One turn moves each row of this set onto another row. After a few examples, where does it send each row asked below?
B: [ 20   4 -39  19  -3  -7  -9  -2 -35 -30 -10   6 -30 -20  -2   5  15  21
  33   5 -12  35  16   7  11   6  -6 -19 -20  16   0   5   0  13  -6  15
 -19  -3 -19   5  12  15  19 -29 -21]
C: [ -8  -3  21 -14  37  39  10 -13  -2 -14  -8  -1 -15  19  16  -4  -3 -14
  -4 -27 -31  21  -7 -29 -24  -9  18  30  -8   7 -23 -12 -12  33 -10 -16
 -21  -9   4 -15  10 -10 -34 -28  -4]
L: [ 16  19   0 -26  17  -4   7  -3   3  -5  -9   6  -6 -10  24  28  -2   6
  17   1 -16  -9 -37  28 -16 -12  39  37   5  30  30 -13  16  -2 -13   4
 -19 -26   4 -14 -14  -7  -9  18  29]
H: [-14  -2  19 -14  37  30   3 -19   3  -9  -8  -2 -14  13  16  -6  -4 -17
 -10 -27 -29  20  -3 -24 -31 -17  14  29  -7  11 -25 -19 -12  31 -11 -11
 -19 -14   7 -13   8 -12 -31 -17  -7]
N: [ 10  17 -44  14   4 -19  -6 -15 -10  -9  19  -5  -8 -17 -13   8   4  13
  73 -13  -3  13 -18   7 -18 -17   7 -11  -6  19  24  25  -4   5 -25 -18
  -9  -6  -8   6  -7 -13  12   6 -15]
A: [  2  -4 -11  22  15  22 -14   0 -39  -2  19 -44  -5  -6 -33   5 -14  -1
  41 -16   9  31 -17 -11   4 -33  20   5 -14  10  26  -1  -4   3 -28 -11
 -23   5  -3 -22   3 -10  -6  -9   7]
J: [ 24   4 -29  23  -1 -16 -12 -10 -30 -27 -13   6 -23 -17   0  10  11  22
  33   5  -5  31  13  10   7   2  -8 -24 -19  13  -7   7  -5  18   2  10
 -23   1 -17   0  13  16  30 -33 -12]
W: [-10 -18 -13  -2  -2 -17  11  12   9 -23  -7  18 -26  29  15 -11  -6  14
 -23   3   4   4 -19  -2 -30  22  37  -7  -8  21 -26 -11 -32  -6 -34  34
 -32 -29 -16  -5  22  -4 -13  -3   0]
Q: [  5  24 -12 -24  13  11  17   5  -7  -9  -4  17   2   1  24   2   8  10
   4  16  12  22 -21  -4 -14  35   4  -4  32  23   9 -22 -22  34   4  17
  27   0 -14   9  12 -25   9   9  -6]
U: [ -2 -13 -14   6   2 -12  10  10  10 -29  -3  20 -28  32  14 -10  -6  17
 -21   3   1   6 -19   3 -32  29  34  -7  -7  15 -14 -10 -27  -7 -28  37
 -39 -26 -14  -1  23  -3 -11 -10   6]
E: [ 16 -23 -17  14   4  -2 -16  -8 -20 -18   6 -23 -17  21 -23  16 -19  10
  27 -17  -1  26  14   0  16  -8  22   1 -33  29 -28   4   7  10 -16   6
 -17  -3 -46 -17  20  -4   3 -34   9]
M: [  2  24  -8 -26  10  15  19   3   0 -12  -4  13  -4   4  14   2   9  15
  10  13   9  28 -17  -3 -18  33   3  -5  33  22  14 -23 -15  38  13  12
  23   0 -11   4  13 -30  13   2 -10]
K: [-10   1  18  -7  32  39   9 -19  -1 -10 -10   0 -14  17  17  10  -5 -16
   2 -18 -28  22 -10 -26 -30 -19  18  28 -10   6 -20 -17  -9  32  -9 -21
 -20  -5   5 -18  14 -14 -34 -14  -8]
G: [ 12  23 -34  14  -2 -25  -9 -14  -7  -6  10  -5 -15 -17 -18   6   6  15
  68  -9  -5  17 -19  11 -17 -20   0 -14  -2  19  25  24  -5   7 -21 -17
 -13 -13  -6   2 -10  -7  10  -1 -13]
Y: [  0 -18  -9   2   1 -15   0   9  13 -25  -9  16 -31  37   9  -2 -11  16
 -17   6   4   8 -14  -2 -34  23  43  -2 -10  18 -20  -9 -26  -9 -26  35
 -38 -23 -13  -3  24  -1 -18  -6  -4]
D: [ 10  21   4 -32  20 -10   2  -3   3  -6 -10  -2  -7  -7  16  21  -4   3
  10  -4 -16  -6 -39  23 -18  -6  40  32   5  26  37 -12  23   4 -14   5
 -22 -34   7 -15 -12  -7  -6  12  33]
R: [ 16 -29 -17  17  11  -8 -13  -7 -23 -15   7 -25 -13  23 -23  13 -20  14
  23 -17   1  31   6   0  16 -10  18   4 -31  26 -24  11  -2  12 -13   7
 -17  -1 -38 -22  20  -9   5 -41  18]
Z: [ 11  20   5 -32  26  -8   2  -5   6   1  -8   1  -1  -9  20  20  -8   7
   8  -2 -15   0 -30  29 -17 -11  43  34   3  30  27 -16  19   3 -15   3
 -20 -32  10 -16  -9 -10  -5  19  32]
V: [ -2  -6 -12  21  16  11 -12  -2 -35   4  16 -45   0  -4 -35   9 -16   0
  43 -21   1  37 -27 -15  -5 -31  10   5 -17   8  19   4 -16   7 -28  -5
 -22  -1  -4 -20  -4  -9  -9 -14  12]
P: [  4  21 -16 -29   7  19  17   6  -6 -13 -14  17  -6   5  19   6   6  15
  10  11   6  32 -19  -2 -17  36   7   1  32  24   5 -22 -26  28   7  14
  24   5 -18   6   6 -21   8   4 -14]

Q -> Z
L -> K
And these:
R -> J

One turn moves each row of this set onto another row. After a few examples, where does it send each row asked below?
Robis: [ 10  -5   9  -6 -20 -11  43  38  63  -7  -8  11   2  11  37 -30  49 -25
   0  48   6  -9  10  -3 -43   8 -26  56 -24 -41  -7  51 -23  13  -4 -43
 -36 -41  -1 -34 -45  14  16 -31  52 -19  53   1  17 -15 -18  35  21 -52
 -31 -13 -10   3  24]
pafa: [  7   1  17  -1 -10  -9  38  18  58  16 -31 -17 -15 -13  16 -10  33 -22
  -3  41 -50 -11  12  29 -62  16 -18   7   4 -40  -6  17 -24 -10 -29 -32
 -53 -36 -18  13 -27   2   3  19  49 -38  50  11 -10  -8  -9  31  11 -38
 -36  40 -26  -9   4]
Vona: [  9  -1  15  -9 -18   1  35  11  57   9 -35  -1  -4   6   6 -21  37 -14
  -3  43 -38  -6  29  22 -67  15 -20   9  -3 -30  -4  19 -24 -22 -14 -30
 -54 -43 -22  25 -32   3  -6  12  47 -29  55  22   2  -5  -7  20  -4 -44
 -39  43  -8   4  -6]
tezaz: [  6 -35   6 -12   4 -25  11  19  25  -1 -22   9  -8 -20  39  22  50 -13
 -11  24 -40  -3  10  -9 -54  25 -29  44  18 -33  11  15 -15   9 -10 -46
 -20 -26  -9 -31 -49  19  20 -47  23 -25  42 -17   0  23  -7  23 -18 -24
 -27 -14 -16 -31   6]
mulo: [  2  -4  -1  -4 -21 -20  44  12  12  37   6  13  10  14  12 -16  73  -9
 -28  26 -26 -13  15   3 -38   7  -5  23  24   0  24  70  -1 -13 -13   6
 -16 -58  -2 -17 -35  22 -35 -20  22 -13  16  -9  25 -10   7  73  18 -56
   6  30  43 -28  25]
miki: [ 13 -23  -4 -17   7 -35  21  20  24 -11  -2  24   3 -21  32  12  63 -19
 -17  23 -51  -2  18 -11 -39  26 -44  30  15 -16   1   7 -19  19 -15 -24
 -14 -13 -20 -34 -43  22  22 -38  21 -27  50 -22  15   9 -13  16   2 -39
 -24  -6  -9 -25  -6]
duto: [ 14  -9  13 -19 -31   0  25   4  23 -12 -14   7  24  -1  43 -49  57 -23
  17  59 -28  -1 -12   9 -54  17 -25  37  27 -37  17  38 -13  17 -30 -43
 -34 -33 -13 -10 -32  25  -2 -21  43 -31  23 -12 -14 -19 -37   4   2 -45
 -25   8  -6  16  -4]
Fogo: [  1  -3  -2   3 -17  -3  53  15  23  31 -18   7   2  12  24   4  51   6
 -30   9 -30  -2   3   5 -55   7  -8  50  38 -19  30  53   2 -18  -7 -20
 -23 -67   8  19 -35  13 -38 -15  47 -22   7 -16  17  -6  20  58   6 -44
  11  11  57 -36  33]
muvu: [ 10 -34  -1  -8   2 -17  16   9  28  -9 -21  16  -2  -6  41  21  42  -3
 -15  18 -40   2  10  -6 -56  22 -30  43  29 -24   7   5 -17   5  -5 -43
 -16 -30  -9 -11 -42  30  27 -42  16 -27  50 -16   7  24 -12  15 -22 -25
 -24 -15  -8 -28   2]
Kolo: [ -7 -19   2  -4   9 -55  14  25  57  -7  10   3 -17  -5   6  -2  33 -16
   6  42 -37  12  -6  10 -59  15 -54  -5  40 -25   2  38   3 -36  12 -26
 -36 -48 -32 -21 -23   7   7 -19  25 -43  36   0  19 -25 -14  53  -7 -66
  -3  11 -14 -48  12]
nerer: [  0 -25  21   3 -23 -10  29   0  42   9 -23 -15  24  -1  41 -23  66 -27
  27  78 -14  17   0  -9 -66   7  -5  42  27 -35  29  21 -14  22 -15 -52
 -36 -50 -12 -11 -40  28   8  -6  57 -33  42 -21 -13  -6 -17  23  -7 -49
 -36  14  -3 -12  19]
rokug: [ -3 -25  16  -4 -20 -11  42  -2  35   9 -25 -16  26  12  52 -19  53 -10
  16  74 -12  13 -19  14 -57   6  -9  30  33 -25  15  23 -19  23  -9 -51
 -34 -42 -17   5 -21  40  22   7  51 -46  47 -21  -9 -11 -17  28 -12 -41
 -33   5 -10 -15  11]
mabak: [ -8 -17  10 -16   7 -45   1  36  54  -2   2   9 -19  -2   7  -2  33 -21
   9  38 -37  10  -6  10 -59  15 -50   3  34 -38  15  44   3 -47  14 -28
 -50 -46 -25 -31 -27  10  -1 -28  36 -35  24  -2   9 -17 -17  56 -16 -62
  -5   9 -18 -37  12]
pir: [ 20  -7  10   9 -14 -16  42  25  63  -3  -1  -4  12  11  44 -23  42 -15
  -4  43   4  -5   4  -1 -42   0 -25  31 -11 -32 -16  55 -17  16  -8 -53
 -15 -37  -5 -21 -39  29  30 -21  33 -16  57   1  11 -30 -27  34  32 -53
 -38 -12 -16  -7  15]
laz: [  6   5   4  13   5 -26  22  36  17  16  -7   3  10 -12  33  10  66 -26
 -25  12 -58 -12  -1  13 -46   9 -38  18  52 -19   2  69 -20  10 -17 -27
 -28 -32   2 -11 -27  28 -19  11  48  -5   1 -21   2  -8  -2  68  51 -42
  -8  24  29 -23  46]
nake: [ 14  -3   4   1 -20  -3  51  25  65 -15  -6  13  11  30  40 -26  35  -3
  -5  41   8  -3   9   4 -42   5 -26  48 -12 -28 -18  41 -26  10   1 -38
 -26 -43  -2  -7 -34  27  29 -23  35 -26  62   5  26 -19 -23  23  19 -51
 -25 -16  -2   4  14]
lazad: [ 13  -3  -9  28  -4 -21  29   4  18  -5  -9  10  17  -5  30  -8  58 -17
 -31   9 -46 -12  13   6 -71   8 -42  17  70   2  -5  74 -15   6  -5 -43
 -10 -50  -6  17 -27  25 -16   5  26   4  15  -7  12 -10  -6  52  33 -42
 -13  25  47 -26  43]
zarev: [ 13  -2   8   5 -18  -5  38   4  61   3 -37  -7 -12 -14  13 -22  35 -27
  -6  43 -42 -13  26  19 -83  15 -22  14  12 -31  -1  21 -21 -13 -20 -44
 -50 -47 -23  28 -34  -3  -1  13  45 -23  57  16  -3  -1 -12  20  -1 -44
 -42  43 -11  -7   9]
poso: [ -4 -13   1 -13 -25 -18  63   3  37 -16  -9  10  19  -3  29 -44  74 -26
  15  76 -21  13   5   0 -53  18 -31  45  19 -18  11  15 -24  32 -15 -28
 -38 -40 -27 -11 -30   8   2   0  66 -52  50 -17  14 -18  -5  10  -1 -53
 -21  11  12  -6   6]
zaf: [ -1 -15  -2  -8   1 -40   3  19  63 -14   0  18  -8  11   6  -4  27 -11
   6  40 -32  12   5   7 -73  12 -54  10  47 -21  11  31   0 -47  21 -22
 -43 -56 -31   0 -25  18   7 -26  21 -29  40  -2  26 -10 -25  39 -20 -70
  -2  15   0 -40  16]
pon: [ -8  -6  -1  -2 -19 -17  55  18  18  39 -21  -4  -5  -1  26   8  51   0
 -33  24 -24 -19  -7  13 -53  13 -10  46  32 -16  21  65   1  -6  -9 -19
 -22 -61   1   7 -35   2 -36 -16  39 -31   7 -14  19  -6  23  69   9 -43
  12  11  41 -50  44]
paz: [ 15   4   7 -11 -18  -9  36  11  54   9 -31   4  -3  -6  15 -25  39 -29
 -11  47 -43 -20  25  29 -72  12 -27   3   7 -21  -5  26 -27 -12 -17 -30
 -56 -34 -30  22 -25  11   5  19  43 -19  60  13   4  -2 -21  28   1 -48
 -46  45 -15   0   2]
popal: [ 22   1   0   5 -14 -12  46  31  71 -11  -3  18   8  10  48 -26  47 -30
  -4  41  -5  -2  13  -3 -52  -2 -25  50  -4 -32   0  41 -27  15  -2 -44
 -37 -40  -1 -16 -33  37  35 -16  53  -6  65 -13  17 -10 -34  36  24 -57
 -38 -12  -5   1  27]
Fes: [ -6  -9   3  -7   6 -46  10  33  63 -13   9  11 -21  -5   2  -1  33 -21
  12  35 -48  13  -2   5 -60  19 -54  13  41 -37  13  26  -1 -40   4 -14
 -45 -50 -22 -23 -29   4   0 -27  32 -40  28  -5  17 -18 -19  42  -1 -67
   8  13  -9 -40  18]
golog: [  1   1  -7  19 -20 -12  55  23  12  16 -21  15  20  11   0  18  53 -19
 -25   1 -37  -2   1  -7 -62  16 -36  48  38 -18  19  36 -24 -24 -12 -35
 -38 -54  -3  15 -30  26 -39  -2  50 -30  -5 -13  16  -8   4  62   1 -40
   0   4  53 -33  49]
sula: [ 17   2 -16  11 -14 -24  52   3  19  25  -3  10   7 -11  33  -9  58 -18
 -42  11 -41 -18   2   7 -64   1 -17  25  56   0  27  69   4  -4 -17 -27
 -12 -58  -3  15 -25  25 -23  -8  31   0  17 -25  14 -14  -6  67  21 -54
  -6  19  46 -42  35]
Zuzim: [ 12  -1  15   2 -14 -13  34   9  54  10 -18 -10 -11 -12   6 -30  44 -31
  -1  43 -49 -11  25  21 -61  18 -16  -3   3 -31  -5  25 -24 -12 -33 -27
 -44 -39 -20   0 -32   5  -1  12  36 -28  52  19  -8 -13 -17  30  14 -44
 -38  49 -23   2  -4]
fize: [ -9 -11  11  11  -8 -21  24  20  12  13   6   7  17  27   6 -11  76  -6
 -11  27 -32  -1  23   4 -32  15 -19  13  31   2  -5  69 -26  -4  -3   4
 -18 -51   0 -28 -35  26 -25  -3  19 -20  17  10  23  -4  12  70  33 -40
   5  38  39 -10  33]
namug: [  9   0  -1  17 -14 -32  39  26   0  32  -5   4  29  -5   7  14  67 -39
 -27  12 -41 -14  -3  -6 -54   9 -34  15  34 -13  19  58 -21 -15 -22 -34
 -30 -39  -9 -13 -28  41 -33   1  37 -13  -7 -19   4 -17 -12  83  19 -47
 -16  15  29 -36  47]
zam: [ 12  -2 -13  30 -19 -28  50   3   6  15  -2  12  32   9   7   4  58 -28
 -32   7 -36 -11   3  -7 -65   8 -33  15  51   4  12  50 -23 -18 -17 -33
 -20 -50 -12  10 -21  48 -22   4  20 -13   9 -13  15 -15 -19  71  10 -48
 -12  15  43 -36  44]
nud: [  7  -4   6 -21 -34 -12  30   3  27  -7 -17   5  25   0  47 -39  53 -23
  13  76 -23 -17 -17  19 -59  19 -28  42  31 -23   6  29 -21  31 -29 -24
 -37 -31 -22  -3 -28  25  12 -16  28 -38  37 -18   2  -6 -41   4   8 -51
 -15  12 -11  -4  15]
Luzez: [ -1  -7  -6  -2 -30 -17  48  17  -9  20 -13  24  28  25  -1  -7  60 -21
 -31  13 -20 -19   4   3 -54  16 -34  24  26  -1  12  66 -26 -31  -2 -27
 -36 -49 -15  -4 -25  38 -40 -12  28 -23  -1   3  21  -7  -6  76 -14 -37
  -8   7  42 -18  36]
memi: [ 15   6  -4   3  -8 -23  41  20  17  40  -3   2  10 -12  34   5  62 -15
 -38  12 -47 -16  -5   8 -48   1 -18  21  42 -14  29  66   6  -1 -25 -19
 -16 -45   0   3 -29  26 -28  -6  40  -4   3 -31   7 -19  -3  70  34 -55
  -4  19  36 -40  32]
zut: [  2 -39   0 -19   6 -27  27  16  28  -7 -13  29   2  -1  27  13  65 -12
 -13  28 -33  14  31 -16 -45  21 -30  36  10 -15  12   6 -22   4  10 -33
 -26 -28 -18 -28 -44  28  22 -34  37 -26  62 -14  19  22   6  30 -31 -33
 -35 -10   2 -21  -6]
vamon: [-20 -18  10  15 -11 -17  35  23  14  14 -28 -11  -7   3  23   8  53  -4
 -17  25 -24 -14  -2  16 -58  23 -26  43  42 -22  -8  75 -19   3   2 -38
 -25 -56   5  -9 -38  -3 -31  -7  37 -33   4   7  10   4  29  68  17 -22
   7  12  32 -35  58]
Tufu: [ -5  -3   1  12 -28 -21  40  22   0  26  -2  13  28  24 -10   4  65 -22
 -17  20 -27 -13   7  -6 -45  20 -24  29  21  -7  12  46 -31 -23 -20   0
 -31 -52  -6 -20 -33  35 -38 -14  16 -32  -1   0  24  -6  -7  73  11 -44
   8  22  38 -25  45]
gif: [ -7  -7  -1  22 -23 -26  56  19   3  23 -19  -7  17   2   3  21  50 -15
 -26  15 -25 -17 -11  -1 -59  22 -36  35  32 -15   3  51 -21 -13 -17 -39
 -22 -51 -11   2 -34  12 -40  -6  29 -43  -7  -3  16 -17   9  68   9 -35
   2   3  36 -50  54]
vir: [  1 -12   0 -13   8 -42   4  32  64 -11   0  24  -7   0   5  -2  37 -23
   5  34 -41  19  10  -1 -69   8 -60   9  41 -28  21  30   4 -48  22 -31
 -51 -48 -31  -4 -28  15   0 -19  47 -23  34 -10  21 -16 -19  42 -17 -74
 -14  12   5 -35  11]
gato: [ -2  -5  14  -6 -19 -12  45  13  53  12 -28  -9 -19  -9   6 -26  41 -27
  -1  53 -38 -17  22  27 -65  22 -15  11  -4 -30  -7  25 -29 -10 -21 -23
 -55 -43 -23   0 -31  -6  -2  11  44 -40  57  23   0   0  -3  37   0 -39
 -32  45 -24  -5   8]
vapeg: [ -7  -7   7  14  -7   2  27  25  27   6 -30   9  10  25  21  14  49   9
 -16   8 -35   6  11   8 -59  14 -28  53  49 -22   6  49 -21 -11   9 -28
 -33 -57  13  24 -35  19 -27   0  50 -21   6  -4  16  11  20  49  15 -32
   7  15  57 -19  49]
Vev: [  0 -14  -3 -19   3 -41   8  26  55 -15  -7  20 -11  -1  10  -5  26 -13
  -2  34 -33   5  -3  12 -71  15 -67   7  42 -27   6  43   7 -45  23 -40
 -44 -45 -38   3 -25   5  -2 -25  34 -31  30   0  22 -21 -18  37 -22 -68
 -10   4  -1 -39   9]
zileb: [ -5 -11   1 -13 -11 -16  29  24   5  10 -14  32  20  26  19 -17  73 -15
 -28  26 -23 -13  23  17 -49  10 -35  20  34   7   2  84 -27  -9  23 -20
 -39 -44 -12  -8 -26  32 -25   1  43  -2  18   4  27   7  12  75   4 -40
 -15  24  49  -3  34]
beg: [  4  -3  -7 -20 -20 -15  49  15   7  35  -4  26  13  19  23 -16  66  -8
 -39  22 -26 -17   9  16 -42   4 -12  23  27   4  26  75  -4 -17   0  -4
 -28 -52  -7  -1 -25  31 -32 -12  37  -9  17 -13  28  -7   7  77   1 -52
  -2  19  48 -21  21]
dudol: [ 11   0   5  11 -12 -12  53  35  76  -7  -7  -2   4  10  43  -8  39 -13
  -1  44  -3   0   3  -2 -44   4 -27  56  -9 -39 -14  29 -26  23  -9 -40
 -29 -40   0 -12 -38  19  31 -15  49 -31  60 -11  20 -16 -18  27  36 -54
 -24 -15  -8 -15  31]
noz: [  0 -13  13 -23 -21 -14  49  10  31  -3 -17  -1  34   3  32 -30  70  -9
  12  73 -15  14  -5   5 -41  16 -36  28   6 -22   3  26 -15  28 -12 -41
 -30 -27 -33  -3 -34  10  -5   1  64 -53  36 -11   7 -36   2   5   3 -52
 -29   6   6  -6 -10]
Bav: [ -2 -43   7 -13   5 -33  24  13  25   1  -9  13   3  -2  26  17  64  -4
 -10  33 -27  10  23 -14 -39  23 -27  26   4 -13   0  12 -18  10   3 -33
 -12 -25 -22 -36 -47  23  21 -36  21 -36  58  -7  15  11  11  31 -21 -29
 -30  -9  -9 -30  -9]
naniz: [ 17 -28  -8 -19   3 -30  25  11  20 -19  -7  32   4 -19  34   1  60 -17
 -24  15 -45  -2  21 -10 -49  23 -49  26  20 -13   1  20 -14  12  -5 -44
 -10 -15 -25 -24 -42  21  19 -39  24 -18  51 -14  12   5 -12  13 -15 -35
 -35 -14  -3 -19 -15]
rez: [ 17  -8   4   9 -14  -8  53  27  67 -15 -14   4   2   6  43 -25  39 -17
  -8  35   3   1   7  -4 -55   3 -33  51  -8 -40  -9  51 -16  12   2 -71
 -25 -43  -3  -9 -41  13  21 -21  57 -17  57  -1  12 -26 -14  27  16 -47
 -40 -24  -2  -5  18]

nake -> dudol
golog -> namug
And these:
zaf -> Fes
noz -> rokug
muvu -> miki
vapeg -> laz
pon -> sula
gato -> zarev

